50 stands for zero in the data rows.
What is the hidden score of each row? Scores go from 0 to 30, and 15 is about the middle. The score is a weighted sum of the row's numbers plus the product of two more (or one squared), each taken from its middle value.
{59, 32, 42, 48, 53, 45, 28, 55, 54, 35, 44, 56, 41, 51, 45, 43} 17
{48, 47, 49, 42, 49, 46, 40, 47, 42, 42, 51, 52, 39, 48, 46, 37} 16
{45, 33, 50, 45, 51, 48, 42, 51, 52, 42, 42, 45, 47, 52, 47, 52} 11
{74, 81, 79, 77, 68, 84, 82, 68, 64, 70, 77, 79, 79, 72, 74, 80} 13
{36, 63, 35, 27, 45, 54, 33, 38, 54, 49, 45, 75, 53, 43, 58, 25} 19
{49, 38, 50, 41, 42, 49, 45, 47, 46, 46, 39, 43, 48, 51, 52, 46} 13
{62, 75, 58, 35, 44, 42, 39, 46, 55, 46, 44, 39, 62, 44, 35, 71} 11
{70, 77, 77, 52, 23, 68, 60, 18, 25, 22, 75, 58, 73, 35, 39, 67} 10
{42, 35, 44, 55, 37, 55, 29, 47, 55, 41, 50, 38, 35, 50, 56, 48} 13
{44, 33, 47, 41, 46, 48, 56, 52, 51, 54, 46, 40, 47, 46, 50, 53} 10
{46, 46, 56, 39, 44, 51, 40, 46, 51, 54, 47, 44, 41, 51, 46, 57} 16
{45, 44, 45, 43, 48, 51, 47, 50, 47, 49, 51, 47, 39, 54, 42, 62} 21
{75, 78, 94, 99, 99, 99, 99, 99, 99, 99, 99, 99, 93, 99, 99, 77} 14
{51, 56, 42, 57, 43, 40, 32, 38, 41, 45, 39, 43, 40, 53, 54, 57} 20
{39, 60, 28, 70, 32, 25, 71, 45, 50, 59, 62, 26, 59, 62, 33, 36} 22
{53, 38, 47, 51, 55, 56, 33, 54, 62, 41, 53, 49, 42, 53, 40, 48} 13
{46, 48, 46, 43, 46, 42, 41, 49, 51, 57, 35, 43, 53, 57, 42, 61} 13
{43, 49, 47, 49, 45, 49, 49, 51, 48, 49, 44, 46, 30, 48, 49, 62} 26
{65, 72, 59, 31, 38, 51, 27, 50, 60, 48, 51, 28, 55, 36, 29, 73} 7
{54, 60, 55, 38, 55, 40, 38, 58, 59, 60, 36, 41, 49, 49, 42, 56} 12
{69, 72, 70, 35, 20, 47, 39, 36, 46, 36, 60, 40, 62, 29, 27, 74} 8
{51, 40, 40, 43, 48, 48, 47, 49, 51, 50, 48, 54, 38, 50, 43, 43} 15
{57, 64, 36, 50, 40, 44, 58, 46, 55, 47, 36, 61, 38, 37, 47, 64} 18
{48, 38, 51, 46, 51, 45, 44, 47, 52, 49, 38, 53, 45, 52, 39, 52} 14
{51, 30, 43, 50, 44, 55, 43, 48, 49, 45, 40, 46, 48, 45, 46, 36} 15
{56, 60, 43, 54, 51, 31, 37, 43, 49, 48, 34, 47, 39, 56, 52, 67} 20
{54, 43, 46, 48, 46, 54, 42, 47, 46, 48, 50, 43, 45, 48, 48, 41} 14
{53, 40, 45, 43, 44, 47, 48, 55, 45, 42, 50, 51, 36, 60, 43, 38} 11
{46, 36, 56, 44, 54, 38, 54, 42, 57, 50, 47, 41, 31, 38, 50, 39} 16
{41, 36, 53, 36, 51, 44, 44, 43, 51, 50, 40, 54, 49, 49, 43, 45} 14
{39, 38, 61, 52, 44, 49, 45, 51, 47, 52, 49, 40, 46, 44, 49, 51} 15
{47, 38, 47, 45, 47, 46, 47, 47, 50, 48, 49, 46, 50, 46, 46, 53} 13
{45, 24, 56, 47, 46, 45, 46, 47, 48, 50, 41, 43, 46, 50, 49, 52} 12
{42, 40, 54, 49, 51, 49, 55, 40, 56, 54, 48, 50, 38, 49, 46, 34} 15
{35, 60, 35, 65, 38, 36, 64, 43, 49, 60, 67, 23, 66, 60, 24, 36} 15
{41, 52, 53, 48, 52, 46, 47, 51, 46, 51, 32, 39, 34, 53, 44, 32} 11
{47, 48, 49, 58, 60, 39, 49, 50, 45, 42, 41, 42, 37, 45, 47, 37} 15
{58, 61, 54, 42, 45, 43, 45, 46, 50, 51, 43, 48, 58, 50, 48, 64} 15
{42, 30, 51, 56, 53, 46, 45, 52, 50, 50, 47, 55, 44, 48, 45, 48} 20
{48, 34, 40, 42, 41, 54, 54, 51, 50, 45, 38, 48, 44, 51, 56, 43} 11
{52, 35, 40, 48, 48, 48, 48, 47, 44, 53, 40, 40, 45, 49, 46, 31} 19
{25, 60, 28, 64, 49, 28, 67, 65, 29, 42, 74, 30, 60, 55, 33, 28} 13
{72, 78, 78, 43, 12, 71, 70,  8,  9,  8, 79, 65, 80, 20, 30, 71} 8
{46, 31, 50, 42, 53, 47, 52, 42, 45, 48, 35, 53, 47, 53, 43, 48} 12
{76, 80, 71, 67, 49, 74, 65, 42, 44, 53, 69, 59, 73, 51, 57, 67} 16
{85, 84, 90, 84, 72, 95, 90, 63, 50, 69, 92, 92, 87, 78, 80, 79} 15
{50, 43, 41, 48, 46, 49, 55, 54, 52, 48, 49, 49, 40, 44, 34, 66} 22
{56, 30, 41, 55, 44, 57, 44, 39, 41, 52, 49, 49, 47, 48, 49, 47} 17
{24, 66, 23, 31, 90, 25, 56, 96, 17,  2, 69, 48, 74, 11, 76, 27} 13
{52, 39, 44, 60, 59, 52, 44, 45, 67, 48, 50, 48, 39, 50, 38, 46} 15
{80, 73, 90, 99, 99, 99, 99, 99, 99, 99, 99, 99, 84, 99, 99, 74} 15
{46, 35, 47, 47, 48, 51, 56, 52, 50, 42, 36, 43, 51, 49, 50, 48} 10
{56, 48, 53, 59, 55, 51, 58, 57, 57, 53, 57, 57, 56, 54, 57, 56} 15
{42, 30, 49, 43, 45, 34, 49, 50, 46, 51, 42, 54, 50, 47, 44, 45} 15
{53, 34, 45, 42, 52, 48, 58, 46, 64, 40, 45, 47, 49, 60, 40, 40} 14
{39, 61, 58, 49, 38, 53, 29, 44, 48, 54, 43, 55, 50, 58, 39, 24} 15
{50, 29, 44, 49, 53, 52, 37, 43, 52, 39, 52, 52, 48, 55, 39, 43} 15
{17, 74, 11, 92, 16,  5, 92, 39, 43, 69, 92,  7, 81, 74, 10, 23} 29
{54, 39, 47, 34, 49, 42, 47, 43, 45, 61, 52, 47, 31, 55, 56, 41} 18
{51, 43, 48, 48, 41, 54, 37, 49, 60, 51, 43, 42, 46, 52, 50, 38} 17
{45, 40, 50, 51, 53, 44, 41, 46, 57, 47, 52, 48, 43, 49, 44, 57} 19
{43, 59, 53, 56, 43, 52, 41, 59, 52, 47, 34, 43, 43, 50, 42, 36} 10
{43, 47, 52, 53, 37, 58, 42, 46, 45, 46, 34, 50, 29, 56, 44, 39} 13
{58, 68, 37, 62, 36, 42, 50, 47, 48, 38, 33, 61, 36, 51, 56, 71} 17
{52, 48, 52, 41, 44, 42, 46, 51, 48, 46, 50, 50, 31, 54, 52, 34} 14
{48, 34, 45, 45, 45, 57, 44, 50, 49, 46, 44, 42, 41, 46, 51, 42} 11
{46, 29, 48, 42, 42, 46, 49, 50, 59, 45, 38, 43, 51, 47, 48, 49} 11
{42, 30, 50, 42, 45, 51, 49, 47, 55, 46, 41, 45, 43, 47, 57, 51} 10
{43, 51, 51, 49, 51, 48, 46, 52, 50, 46, 36, 48, 34, 43, 45, 29} 13
{55, 35, 45, 52, 33, 43, 38, 53, 48, 42, 58, 56, 36, 53, 42, 46} 17
{45, 51, 56, 52, 49, 51, 50, 50, 41, 44, 37, 48, 36, 45, 43, 31} 12
{68, 77, 67, 36, 37, 56, 44, 45, 47, 46, 50, 49, 70, 32, 39, 77} 9
{53, 46, 43, 51, 42, 43, 42, 41, 43, 47, 35, 37, 36, 49, 54, 56} 16
{75, 76, 76, 99, 99, 99, 99, 99, 99, 99, 99, 99, 82, 99, 99, 77} 17
{55, 32, 42, 59, 45, 52, 42, 41, 49, 60, 47, 40, 42, 37, 56, 38} 21
{44, 43, 47, 50, 45, 51, 40, 43, 56, 43, 48, 45, 42, 51, 45, 60} 15
{68, 68, 62, 44, 40, 48, 42, 47, 57, 50, 55, 45, 65, 35, 39, 71} 12
{48, 45, 51, 47, 48, 52, 45, 47, 51, 49, 50, 46, 40, 49, 41, 59} 18
{40, 33, 56, 53, 39, 42, 41, 49, 54, 47, 51, 49, 47, 48, 62, 50} 15
{50, 38, 57, 59, 52, 45, 55, 55, 47, 45, 39, 36, 34, 46, 40, 42} 10
{63, 59, 57, 36, 43, 41, 38, 54, 55, 51, 44, 34, 54, 46, 36, 66} 10
{44, 36, 50, 49, 43, 44, 41, 48, 49, 55, 41, 49, 46, 44, 46, 55} 17
{54, 45, 50, 42, 41, 47, 51, 38, 53, 61, 43, 44, 33, 44, 55, 32} 16
{59, 32, 44, 47, 38, 48, 56, 51, 50, 40, 43, 44, 54, 49, 53, 46} 22
{47, 68, 55, 52, 45, 55, 40, 51, 46, 48, 28, 46, 42, 60, 35, 26} 12
{35, 55, 46, 35, 54, 51, 38, 46, 59, 51, 43, 60, 45, 40, 54, 29} 17
{52, 33, 49, 49, 45, 53, 46, 53, 53, 47, 42, 45, 44, 47, 46, 49} 10
{56, 35, 39, 48, 52, 49, 34, 60, 54, 38, 55, 56, 42, 57, 28, 53} 15
{42, 35, 51, 50, 39, 45, 40, 50, 53, 46, 47, 43, 36, 48, 54, 45} 14
